Families of rows that turns and mirrors carry onto each other, the same ones carrying the whole set onto itself: the rest of each named row's family, in list order
5 families of 3 rows
fisin: [-8 -22 -16 -2 4 52 -32 -10 -49 28]
sib: [-30 -6 -4 1 47 18 -8 -1 36 -12]
sose: [16 -13 35 22 -28 -30 15 34 -34 34]
muv: [0 -17 -16 -5 11 48 -17 -39 -48 12]
dazo: [-17 8 -8 8 35 14 14 -17 47 -6]
dibi: [6 -26 -10 9 8 56 -23 -18 -42 42]
Pab: [-8 5 -3 20 34 -4 -2 6 51 22]
biba: [-7 -12 38 8 -11 -36 27 46 -21 -8]
kib: [7 -24 -8 0 2 52 -1 -27 -57 11]
zoga: [13 -4 32 13 -33 -35 26 21 -44 8]
mosap: [-11 16 -5 11 31 -11 10 -9 47 -1]
pes: [-5 -32 2 -9 7 47 -16 -7 -67 6]
nek: [0 -8 28 10 -34 -34 7 45 -37 19]
zefem: [-27 13 -6 9 30 -2 -14 13 46 8]
Linuv: [6 -5 34 13 -29 -32 40 27 -22 0]

Same family as sose: dibi, Pab
Same family as zoga: muv, mosap
Same family as nek: fisin, zefem

Families of rows that turns and mirrors carry onto each other, the same ones carrying the whole set onto itself: the rest of each named row's family, in list order
5 families of 4 rows
feref: [-18 -20 -56 -17 8 -11 14 21 -6 -55]
dupiv: [-30 -27 -36 -1 -23 -26 1 22 -11 -33]
sov: [18 -50 33 -17 45 14 -27 -28 12 -24]
kiv: [24 -33 14 -20 -11 -19 -28 22 14 16]
Gotil: [-23 -26 36 6 -19 -4 -25 15 -2 -12]
sogum: [-33 -22 -12 -15 39 20 -45 7 -6 -9]
Nuto: [59 14 -3 2 28 -52 12 6 7 -12]
fis: [36 26 -6 -7 20 -37 -31 -56 -5 -33]
fure: [-6 -37 -13 16 -8 -41 31 29 -7 -34]
Seden: [-36 25 -19 -12 17 14 -34 -6 -15 -48]
bonil: [56 -15 7 -43 13 -10 -30 -32 26 -25]
muk: [47 -16 37 0 8 -24 27 24 20 -32]
danar: [42 -33 -9 4 56 6 -28 4 29 -79]
Bika: [15 -9 4 34 -12 -39 -67 -15 5 -47]
fiti: [30 -34 26 51 39 -30 -24 -2 12 -57]
vaduv: [-1 24 -30 7 77 -11 -2 -7 -15 -35]
bap: [3 -28 -35 -1 24 -24 42 28 -2 -56]
dev: [-7 -7 23 19 53 -12 -30 -50 -16 -28]
tosis: [31 36 -20 -18 43 -6 19 3 5 -66]
nudi: [25 -5 -33 -13 6 -1 -69 -9 22 -69]

Same family as tosis: Gotil, Seden, muk
Same family as feref: dupiv, fure, bap
Same family as vaduv: kiv, sogum, Nuto

